Each path below is one point turned by a fixed rotation once a step. After each direction that follows a path, write how fast that rotation turns it, in deg/step (0 if it stays still).
Each turn is a multiple of 5 degrees from 10 to 175, or 0.
Each row of a path follows its step; steps can be skipped.
Rotation 1:
step 0: [-27 -18   3  29   6  31  12  -9  -5  24  -1   9  15   0   8   1   4   8
  15  15  30  50  14  28  -4  44 -11  17  39  49   2  39   1  -7 -17   1
  -2  -8  -4  -8   4 -10  32 -14]
step 1: [-13  -8  23 -19 -56 -14  25   8  -2  20   7  21  13  -2 -24 -13  -6  12
 -13  26 -24  22  18   8 -24  35 -20  29  24   2 -16 -22   2  10 -31  27
   8 -27  -5  -2  18  12 -44   5]
step 3: [-14  -4  24  11  16  -3 -17  37 -20   4   1   4   0  13  -3 -34 -20 -26
  -4  51   6  -6 -34  -9 -36  11   4  -8  17  18 -39  12   9 -23 -23 -19
  -3   2  29 -38 -21  14 -22   6]
step 5: [  8 -40  -7 -14 -18 -24  -6 -35 -19  25  34 -18   6  -5 -12 -14  11 -19
  -1 -16  -8  22 -12 -37 -33  10  26  39 -13   6  -8 -32 -11 -17  -7  11
 -21   5  41  -8 -14 -15 -26   1]
step 8: [-16  20 -22   8  -9 -18 -23 -39   9  16  16  -6  10 -25  -5 -33 -10   2
  -5  -6 -13   6  15  -8  11  -1  -9 -12   8 -25  31   6  15  59 -18  -7
 -35  11   9 -43 -23 -20  18 -32]
step 10: [  2  33  -7 -30 -22  43 -46  -3 -11  11  -7 -21  18  10  10   3  -1 -11
 -22  -1  -4 -15  34  12  24  24 -35 -12  -7   7 -13  -4 -13   7  16  -9
 -38  12  -8 -16  35  12 -37 -25]
step 11: [  4  18   9  -9   8   2  -8 -19   1   5  -6  -4  17  38  19 -20   4   3
  20  -7  36  17  24   7   9 -17 -61 -37  13   8 -31 -20  34  41 -16 -21
  16  19  -3  22 -15  10   2  21]
step 12: [ -6  43  44  31 -31  -5 -19   2  19  39  -4  -2 -22  12  24  -6   9 -29
 -13  17  28   1  37   1 -11 -14 -26   1 -12 -16  25  -5 -28   8 -12  10
 -14  -6  14 -30 -13   9  17  24]
step 13: [ -4  -5  17   0   3  42  17  -5  27  31 -40  27   1   9   6  12  -3 -14
  15 -22  22  -7  24 -18 -26   6 -28  34 -36  44  -3   3  14  15  10 -21
  18   8  30  -7  16 -26   1 -14]
step 14: [ 27  32  17 -16 -34   3 -44  28   7  14 -28  -5  11   4   6  54   3   0
  12  -7  15   5  25 -20 -19  25   7  27  21  12 -22 -10  18 -13 -16   8
 -15 -10   4  30 -18   0 -33  19]
step 15: [ 12   4 -25   0  20  -2   0 -10   6  35 -33  -8 -37  22  47 -11 -19  20
  15  10   2  -7 -26  12  -9   8 -32  43  10  21  15   4  -5  18 -32   4
 -13  19  -7  35 -15  -5  -3  46]
Speeds:
[ 12  -7  -2   1   0   7  12   5  -1  -3   5  -4   0   2  -3  -5   4   6
   8 -16   4   6   2   1   0  -6 -10   4   0   4  -1   7  10  -7   3  -7
   0  -2  -6   1  -7   2  11   0] | 160
[  5   1  -6  -3  -2   5  -1   6   7  -2  -4   7  -3  -2   2   4  -7  -8
   2  -5  -4   5  -9  -3  -7  -4   9   4  -9   2   4  -5   5  -7 -12  -6
  -2   6  10  -2  -2   0  -2  19] | 35
[  4  -2   2   0  -8   0   1  -3   5  -7   0   4  12   2  -4   6  -4  -9
   4  -5 -13   3   8   8   0  -3   2   2  -6  -1  -9   1   7  11  -3   4
   3   7  -5   8  -6   0 -11 -10] | 115
[  2  -3   5   4   0  -9  -6   0  -2  -2   4   2  -6   1  -2   3  -8  -7
   5  12  -1  -3  -2   9  -1 -17  -3  -6   2   6  -1   9  -5  10  -2 -10
   1   2  -1  -7  -6  -1  13   2] | 85
[ -2   9  -5  -9   4  13   3   0  -8  -1   6   4  10  -1   7   8   3   5
  -8   8   1  -8   2  -8  -8  -3   4  -4   0   6 -10   6   2  -2  -9   3
  -3   5  -6   3  -6   0   9  -2] | 100
[  6   5  -1  -5  -4   2   6 -12  -5  -2   5   3   0  -1  -3   9  -3  -2
  -4  -4  -8   1   8  -4 -10  -2   2   8   6   9   8  -9  -4   0   9  -7
  11 -10  -3 -12   5  -5  -1   0] | 90
[ -3  -2   6   8   3   9   2   2  -6  -4   7  -4 -11   9  -3  11  -1  -1
   3  -8   1   5   3  -9   2  -7   7  -6  13  -1  -1   2   4   9  -4   9
   1   3   9   6  12   0   0   1] | 155
Rotation 2:
step 0: [  8   2  18 -28   0 -17 -19  14   3  -3  38  13   1 -13   7  -1 -32  -9
   7 -31 -30   3 -26  12  -5  33  36  12   3  -1  -1 -27  23 -11 -17  16
  12   9  35   8 -11   5   8 -11]
step 1: [-17   9  -2  21  -4  17 -17   5 -32  -9  12  -2  19 -32   1  -8 -21 -19
 -30 -25  -6  23  28 -10   5  19   9  -3 -12 -12   3   8   6   6  15  23
 -24  -1  -4 -49   0  -5   5 -32]
step 2: [ -9  -4  18  32 -21 -17   3  24   9  22 -16 -12   0  -9  32 -40   0 -17
  -3 -14  14 -21  13 -16 -16  -9   5  30  -4  -7  11   1 -40  16 -14  15
  -9 -31   7  -6 -10  27 -12   9]
step 4: [-16   5  -2   4 -12  24 -12 -15  -5   4 -32 -20  12  13 -15  32  13 -10
  -7   5 -22   3   1  19 -11  -1 -19  23 -33  25  31   4  -4   1  -3 -11
   9 -25 -20 -23  25 -15  40 -14]
step 7: [-32   3 -18  17   0 -40   9  11  22  13  11 -45  -5  30  -8 -14   0  -8
   2 -20   6  24  17  20  -9  -7 -21  12  23  13 -24  17   5 -13   5  15
   6 -26 -15 -10   0 -18  10   7]
step 8: [  4 -35  11  26  -2 -36  18   5  21 -16   0   8  29  35  -8  -9  -2  10
 -10 -26   8 -10 -33  24  18  -1  -8 -18  15  -4  -5  -1  15  16 -18  -2
 -14  21  37   5 -12  11   5 -20]
step 9: [ 32  -2   5 -20 -11   2  -2  18 -17   7  13  -3  27 -18 -28  20  19  23
 -20 -17  14  13  11  18 -24   8 -21 -15 -19  -8  -2  15   4 -10 -31  11
   1 -13  14   6  31  10   1 -47]
step 11: [  7 -28  -1  15  -4 -21  -3  -5  -2 -37  19  24 -17 -18  18   9 -28 -17
 -12 -14 -16 -41  13 -14  -4 -14   4  -6 -16 -17   5  30 -30   4   3   2
  17  39  -1  -4  -5   3  15 -15]
step 12: [-25  -9   1   0  26 -14  -5  10  12  24  -3  12 -29  -8 -15  23   5  -8
 -33  17  13  26  36  -4   3 -17 -19  26 -26 -11  15  29 -31   0 -10  10
  12  -4  15 -16  21  -8 -13  12]
step 13: [  6 -34   5  25 -11  19   4  12  19  20 -53   3 -25  31  -1  15  26 -19
  14  12  22  11 -16  -6   9 -18  22 -20  26  -8   9  16  -6   8  -3 -10
   6   8   1 -15   5   8  14  21]
step 15: [-19 -11 -14 -29  12 -10   1 -23  17   3   7 -14 -37   1   1  24  23  22
   7  38  -1 -11 -18  28   3  10 -20  -1   4   4  -7 -18  18 -38 -18  18
   9 -15 -14  -7   0 -31 -20   0]
Speeds:
[ -3   0   7   4  -4  -5   4  -3  -4  19  -1  -1  10  13   7   5   9   3
  -6   3   3   2   2  -2   0  -8  -1  -5  -5 -11   2   0   9   5  -7  -7
  -1   0  -1   9  -4   3   7   0] | 70
[ -6  -9  -2  -8   9   2   1   8   1   6   5   1  10 -11  -8  -7  -2   4
   0   7  -1   7   3  -1   7  -2  -2   0 -10   3   4  -2   4  -6  -7   2
   4  13 -13   1   4   2   3  -6] | 130
[  2   3 -11  -1 -13 -10  -4  -1   0   2  10  -1   6   4  -7  -2   5  -2
   2   4  -2   6   3  -7  -4   0   2  11  -6   1   3   0 -14   0   4  -4
   5 -11  -2  11  11   0  -2  -6] | 145
[  3   6  12  -8 -14   3   0  -3  -7  -3  -3   1  -6  -4  -7  -1  -5   6
   1   6   0  -4 -14  13  -2  -4   3  -2  -3   2   9   1   4  -4  -5  -3
  -6  -2  -5   7   7 -10   3  -5] | 70
[  0  10  -1   1   0  -8  12  -9  -2   8   8  -5  -3 -12   2   8   4  -8
  -6  -3  -8  -3  -5  -1  -4   6  11   2  -5  -6  -3   0  -2  -4   7   6
   0  13  -6  -2  -1  -6  -2   4] | 70
Rotation 3:
step 0: [  7 -27 -25  29  10  -6 -12  21 -30 -24 -12   5  12   1 -39   8  32   5
  18  -6  -8 -12  12   1 -47  -4  31 -35  15  11 -13  16  35  10 -12  11
  11   1  25  30  20  -4 -14   9]
step 3: [ -7   9  17   1 -27 -26   7  12 -11 -16  -5  22  -8  22  11   8   6 -11
  12  -6 -23 -33 -17  23  11   3  27 -32 -28  11  17   5  -7 -29 -21 -15
   1   9  -5  50   6 -24  49 -14]
step 4: [  4  -1 -12  -1 -21   8  13  38 -19  20  20  19 -10   6 -17 -17 -12  21
 -22 -20  65 -11  -5  -9 -18 -27 -10   7  -4  10 -26 -19  -1   7  30 -12
  -8 -17 -25  -8 -22 -12  22  26]
step 5: [-25  11   3 -21   2  14  -7 -20  -2 -16  19 -17   1  15   5  -4   6  13
   1  21  14 -22  27  -6  30  -9  -1  15   7  15  53 -14  -7  18  36 -39
  -7  28   5  32  22  17 -11 -33]
step 6: [  0 -31  -1 -13   1   0  -2  24  20  15   2 -11 -39 -15  -8  33 -19 -11
 -41   8  -8 -18  29  -2   7  31 -16   1 -19  -5   7  18 -38 -35   3  16
   5  21  -1  -5  -1 -21  37  27]
step 9: [ -1 -18  -2  10  29   4 -32  22 -33   9 -24 -22 -14 -48  19  -7  -2   1
  23 -17 -13  -9  25  -8   6  12   3  20  24   1   2  25 -30 -17   0  34
 -16  -8 -32 -16   2   5 -23 -34]
step 10: [ 13 -32  -2  -3 -34  16   4 -28  35  -5 -15  -6  20   1 -13  -8  -5  -4
  25  19 -15  47  -5   1   0  33   8  10   5 -18  16   6  25  -6  32  10
  10 -43  26 -23 -14 -27  -2  -1]
step 11: [ -7 -13  13  27   7  -4 -15  20   1 -13  38  -4  16  31  24  -2  13 -24
   0  -6 -17   1 -30   0  -8  -6  15 -31   7 -25 -16   9 -20 -37 -51 -14
 -12 -36  -2  15  -3  25  -4 -29]
step 12: [ -4 -24 -27   5 -14 -24   8  30 -27  -6 -15   3 -16  -5 -13  11  42  -5
  54 -21   3  -3 -26   5   3 -34  11   9   5   8 -13 -21  26  -6  40  14
  -9  -8 -26 -10  -6  -9 -11  27]
step 14: [-17 -19   7 -11  16 -15   7  23  39  40  23  20 -17  22 -27  29  -1  -3
 -10  16 -16   0 -19 -18  11 -19  14  -3 -30   4  18 -36   2 -44   0  11
 -19  18   6 -18  28   6   0  -8]
step 15: [-14  33 -40 -12 -14  19   9  11 -32  18 -10   8 -23   3  15  11 -14 -10
  14  33 -21 -30 -10   8 -30 -16  24   3  -6  15 -15  12  16  -5  -9 -31
  22   4  14  34 -19 -16  11  35]
Speeds:
[ -5   1   5   5 -10   6   3  11  -7   8   0   2   1   5   8   3  -1  -4
   4  -7   1  17   4   6 -12   0   2  -7  -4   3   0  -1  -4  -2  -4  -8
   5   7  10  -6   7   0   1   0] | 95
[  2 -13   1   0  -7   0  -2   2   8  -3   2  13  -4   1 -13   3  10   7
   1   0   2   6  -8  -1  -3  10  -3   6 -11   0  -3  -7  -7   5   6   8
   3   6   0  -3   0   2  -3   9] | 175
[  1   5   0 -10   0   0  -6   8  -4   5   2  -4   4 -12  -3   2   2  -3
  -4   2  -3   5  -1   3   0 -15   0   6 -11   7 -13  -2  -5  -2   9   3
  -8  -2   2 -10  -9  -1  -2  -8] | 140
[ -2  -3   0   8   2   3  -9   1 -10   0   5  -1   2   2  -5  -8  -3   9
 -15  10   1  -1   4  -3  -9   2   0   0   4   1 -12   4  -9  -8  -6  -5
  10  -5  -8  -3  -1   1 -10   5] | 160
[ -6   3  -3   1 -14 -10  -4  -4   0 -10   4  -5  -2   5  -3  10  -5  -2
   3  -5  12   9   3   1  11   0   1  -7   0   2  -2  -9  -8  -5   0  -3
  -6  -9  -9   6  -4  -4  -5   1] | 45
[ 12  -2   9   9   3  -2  -2   4  10   9   3   1 -14  -1   9   2  -5  -1
   2  -1   3  -3  -2  -4  -4   0   0  -4   5  -2  -9  -4  -4  -2  -1   2
 -14   6 -14  -6   5  -1   5   0] | 140
[ -8  -2   5  -7   4   3   4  -5 -12   0   3  10  -5   4  -3   8  10  -5
   2   2   7  -1  -5  -8   2   2   3  -9  13   3  -5  11  -3  10   1  -4
  -4   3   1  -9 -10  -2   0  -2] | 95
Rotation 4:
step 1: [-15   0  -8  -8 -29 -14 -33  -4  19 -14 -17 -18   9 -32   2 -18   3  38
   8 -26  -8 -23   8   0 -16 -15  26  58  30   8 -13  16  21   9  -8  28
  15  43   5 -26   6 -18  -9  12]
step 3: [  8  -1  12  -2   4   5   7 -19 -29  33 -10  -9 -22   7   2  -6 -17 -30
  -7 -22   8   9 -34   2   4 -31  14  24 -11 -19 -45 -22 -25 -42   1 -34
  19  22 -22 -15  14 -16  43   3]
step 4: [-37   1   3 -17  14   7  16 -14   6 -31  12 -32 -61   6  12  -9  -4 -13
  34  -2   3  33  -7 -21  15 -20   0  -4  12 -21  -4 -31  11  -6   0  17
 -11  42 -12  42 -13  -2  22   7]
step 5: [  3 -10  -5 -28  38  60  26   4 -11 -25  28 -22  -9 -15   5  32 -15   3
  -1   4  28 -11  24  29 -22  28  -2  17  27  -3  15   9  -3  -1  17 -20
   4  27  -3  24 -28 -22   9 -18]
step 6: [ -7   2  31 -21 -14   6   0 -20 -12   0 -40   2 -13 -41   0  15   0  -1
 -23  -6  10 -18  43   0 -48 -18  -4  64   7   0  25  -4   1   5  14  13
  -7 -23 -24  21   9 -16  -7   5]
step 7: [-22  27  -3  -4 -22   4 -19  15   9 -28 -17 -11  43 -32  18 -38 -11  -3
  19  19  -1   3  23 -39 -21 -17   0  18  14 -19  45  16  -6 -11  -5 -27
  36   8  -8  -7  18  14  18  21]
step 8: [-14 -18 -11 -16  12   2   4   0  25  -8  43  11  24 -10   3   4   6 -18
 -32 -25 -22 -10  -8 -23 -18 -21  -2  -8  16 -16   3 -21 -25 -74   1 -25
   1  -2  -3 -29  38  -7   9  -1]
step 9: [ 25   2  -4  38 -10 -34  -3   8  21 -13  14 -31 -36 -31  -3  22  17 -17
 -20 -11 -19  -2  -2 -12  35 -25  21   9  15 -13 -18   5   9 -27 -10  -7
 -15  30 -24  27  22 -35  30   2]
step 10: [ 17 -20 -28   9  11  -5 -16   7   8 -22  14 -16 -35  -2 -20  -7 -27 -29
  11  22  10  16  33  34 -27 -18   3 -41  20   0   7 -13   1  15  18   8
  31  41   1  34  21 -19   5 -24]
step 11: [  7 -10  39  -4  34   0 -16   9 -38  23   0  10   2   3  16  22 -21   2
   4  -7   2 -29  42  -4 -38 -23  18  14  -7  11   3 -28   8  -3  -9   2
  18  32   2   3 -17 -19  10 -61]
step 14: [ -5 -11 -28 -31   3   2 -20   6  43 -33 -25  10  -7 -14 -30   1  11  -7
  -2 -56 -21 -18  20 -15  14   2  30  20  -6  13  -1 -16   5 -32 -29  16
 -33   4 -13  -3  13 -30  -9  -8]
Speeds:
[ -4  13  -6  -1   2  -4   6   0  -1  -1   7 -11  -6   7   1   0   8  -5
   4   3   5  -6   4   9   1  -2  -2  -1 -16  -5   0  -3   0  -4  -4   1
   3  -2   8   5   2 -17  -7   0] | 65
[-10  -5  -4 -10   6   3  -8  -2   9  -5  -6   5   1   3   3 -11  -2  -2
  13  -1  -1  -2  -1 -13   0  -8  -2  -5  -5   1  -2  -4   6  10   1  -5
   4   9   4  -6   1  -7  -3  -5] | 110
[  2   5 -11  -3  -1  11   0  -9   1  -5   0   5   0   5  -2   0   3   6
  -3  15  -2   1  -1  10  -1   5  -3 -12   8  -3   8  -3   2  -3   2  -6
   8  -1   5  -8   1   1  12  -8] | 135
[ -4  -2  -7  -7   6   7  -6   0  -7   2   0   1   1   1  13   5  -2  -2
  -9  13   2  -2  -2  -1  -5  -4  -3  10   1   1   1  10   9   4 -15   7
   5  -4  -3   5   1   7 -10  -3] | 60
[-12   2  10   0  -1 -11   4  -3  -3  -8 -10  -2 -10   0   3   1  13   8
  -4   2  -3  -2   6   1   5  -4  11   3   5   4  -3  -7   6   1 -11  -2
  -6  -4  -2  -8   2   1   4  -8] | 140
[  0  -2  -8   9  11   9   3   1   0   3   3  -2  -1   1  -2   2   8  -2
   5  -3 -16   0  -3   7  -7  -9  10  -5  -4  -2  -3  -6  -2  11  -6  -3
   0  -1 -11   4   1   5   5   9] | 60
Rotation 5:
step 0: [ 13   4  -4  -8  17  -9   3   3   9  15  -7   2  17   4 -19   0  -9 -32
 -13   4 -21  27  16 -25  -8  44  11 -13  -9 -11  31  35  12 -10   6 -28
  35  42 -20   4 -14   0   4 -21]
step 2: [ 42   6  -2  -7  14   0 -19  20   7  -3  16  28  13   9  21 -24  25 -17
 -31  19  -6   1  11  -1  12 -34  19   7 -40  -1  30  -2   4   2  14 -19
 -33 -16  -8 -12   7   1 -26  -3]
step 3: [-21 -39  -5 -14  12 -19  -5  -7 -10 -15  12  18  -3 -10   5 -17  33  -9
 -51  33 -11   3   7   0   7 -19 -18  27 -30   7  15   9  -9  -9   2  33
   5  36 -11   2 -17  13  -6  -7]
step 4: [ -6   1 -16 -12  17 -19  -2  16 -17  26 -15 -18  -5  15  11 -24  -7 -46
 -20  -6   6  17  14   7   3   9   8   6 -12  35  14   0  -4 -31 -14  10
  43  18 -23 -14  -6  38   7  18]
step 5: [ 21  14 -26   3  10  13  -7 -17   7   7 -30 -10  13  -4  32  -5   1 -36
  14  27 -16  -6  10  -1 -21  15   4   6 -15  19 -30  32  10 -34  -3 -24
  21  11 -13  17  -6  12 -32 -24]
step 6: [ 12  -3 -38 -33   3 -14 -25 -14   7  11  24   1 -14  12  43  -8  13 -16
  12  32 -33  -7  24 -21  -7  -5  25 -14   7  -1  17  15  -1  -3  -5 -29
 -27   0   1   6 -27 -11   1   9]
step 7: [  3 -12 -16  -8  -9  15 -15   9   6   2  19  21  25   1 -14 -10  12  -4
 -25   9 -40  14  31 -17   6   8  18   7  -9  -6  51  25  13  20  27 -13
   4  44 -11 -13  -2  12   4 -12]
step 8: [  6 -27 -10 -30  14 -29  -7  -3   4 -14 -12   7  29 -12  -9  14  -4 -53
 -13  -8   3   7  32 -19   2 -22 -15 -10   1  -1  35  10  -4  -2   3  32
  29   0 -13  -8  12  14 -26 -13]
step 11: [-11  -8 -25   1  11 -28 -24   7 -21  21   0 -21  -2  28  17 -31  32 -12
 -15  -4 -30 -10  18   3  11  28  23  25   4  21  24  27 -16   0 -10   1
  22  22  -6  -8 -13  11   0  25]
step 14: [ 16 -31 -32   4  12  31 -14   6   3  -5  39  24  -3  -8  -3  -6  12 -25
  -3  29 -35  39 -12 -24   1  10   3  -1 -16 -21  26  16   8  17  31   0
   2  -2 -23   6 -18  12   0  -5]
step 15: [  1 -38 -13 -27  32 -23 -20  34 -11 -12  -4   4  27   3 -16  15   6 -36
 -23 -23 -19   3  -2   6   2 -14   5  16  12  -2  21  29  -8   9   6  11
  -4   1 -20 -20 -18  12 -34  12]
Speeds:
[  4  -1   4  10  -2  -2 -14   6  -1  -1  11   1  -4  -5   9  -1   6   2
  11   1 -12   3  -5  15  -1  -4   2  -3   2  -4  -4   7   1   3  -3  -4
  -4  -6  -7  -4  -6  -5  -9  -2] | 85
[ -7  -5  -4 -14  -3  -1   6  -9 -12 -10   5  -4  -6  -7   1   9  -2  -1
   3  -3   1  -3   0  -1  -2 -13   0  -5   4   8   2  -1  12   0  -6   3
   1  -7   0   3 -10   2  -6  -1] | 160
[  2   7  -1   6  -6   1  -2   3   4  -3  11   6   4  -9   6  -5  -4  -3
  -2   4   2   2  -1   0   7 -17  -9  -3  -2  -3   3  -1   3  -2   3  17
   9   2   4  -2   7   8   9   1] | 70
[-11  10   1  -1  -3   4  -3   3  -6   5  -4  -9  -5  12  -1 -12   6  -1
   6   3  -6  -9   6   1  -6   3  -6  -1  -2  -3 -10   2  10 -13  -1   6
   2   2   7  -1  -6   3   1   2] | 55
[ -5  -3  -4  -1  -7  11  -1   6   6   6  -3   0  -4  11   2   6 -14  -4
  -3  -5  -1   4   4   6  -4 -11  -2   5  -3   0  -6  -3   4  10  -5  -6
  -7   5  -6 -10  -2   9   5   5] | 135
[  1   5  -2   5  -1   2   8 -11  -3   6   6  -3   4   2  13   4  -4   8
  -3  12   3  -8  -3   2   7   6   3   1  11   3  -5   4  -2  -6  -8  -2
   6   7 -10  -8   1   5  -3   9] | 55
[  9  -6   3  -7   1   5   1   6   1  -5   6   5  12  14  -9   2   0   5
   9   7  -2  -1   8  -6   6   1  -5  -8  10 -10   2  -1   7   0  -3  -1
   0  -5  -9   1  -1   3   5  -9] | 55
